[[  4 -20  38   2  14   5  -4  12  38  14 -11 -47 -17   7 -24]
 [-21 -15 -24  -3 -15 -20  19  12   8  -4 -20 -22 -10 -21  -4]]
->
[[  4 -21]
 [-20 -15]
 [ 38 -24]
 [  2  -3]
 [ 14 -15]
 [  5 -20]
 [ -4  19]
 [ 12  12]
 [ 38   8]
 [ 14  -4]
 [-11 -20]
 [-47 -22]
 [-17 -10]
 [  7 -21]
 [-24  -4]]

[[-22 -36  49 -45 -14  52   7  11 -29]
 [-22  37  38  51  25 -18  46  33  31]
 [ 59 -48 -56  12  18   9 -55 -30 -18]
 [-23  50 -39 -53 -47 -47  -5 -39  -6]]
->
[[-22 -22  59 -23]
 [-36  37 -48  50]
 [ 49  38 -56 -39]
 [-45  51  12 -53]
 [-14  25  18 -47]
 [ 52 -18   9 -47]
 [  7  46 -55  -5]
 [ 11  33 -30 -39]
 [-29  31 -18  -6]]

[[-15 -10]
 [ 64 -12]
 [ 40 -25]
 [ 43  -3]
 [-24  -6]
 [ 24  -6]
 [ 31  10]]
->
[[-15  64  40  43 -24  24  31]
 [-10 -12 -25  -3  -6  -6  10]]

[[ -3  17 -23  44  -7   8 -20]
 [  6  -4  -6  -6  -4 -33  12]
 [ -9  -5   1 -16  -1  42 -24]
 [ -7  18 -21  53   3   5  -5]
 [  3 -24  10 -55  -9  13  -5]
 [  0   4 -14 -12 -13  25 -51]
 [ 11   1 -27  30 -34  -1   3]
 [  0  15 -20  38  -6 -10 -22]
 [  8 -16  10 -25 -16  28  -4]]
->
[[ -3   6  -9  -7   3   0  11   0   8]
 [ 17  -4  -5  18 -24   4   1  15 -16]
 [-23  -6   1 -21  10 -14 -27 -20  10]
 [ 44  -6 -16  53 -55 -12  30  38 -25]
 [ -7  -4  -1   3  -9 -13 -34  -6 -16]
 [  8 -33  42   5  13  25  -1 -10  28]
 [-20  12 -24  -5  -5 -51   3 -22  -4]]

[[ -2 -29  47  29]
 [-11   3  -3 -15]
 [-38   0  39 -12]
 [ -2 -30  53  34]
 [  1 -50  12 -34]]
->
[[ -2 -11 -38  -2   1]
 [-29   3   0 -30 -50]
 [ 47  -3  39  53  12]
 [ 29 -15 -12  34 -34]]

[[ 60 -29]
 [  2  17]
 [-44  20]
 [ 42 -35]
 [ 64 -34]
 [-41  28]
 [ 54 -27]]
->
[[ 60   2 -44  42  64 -41  54]
 [-29  17  20 -35 -34  28 -27]]
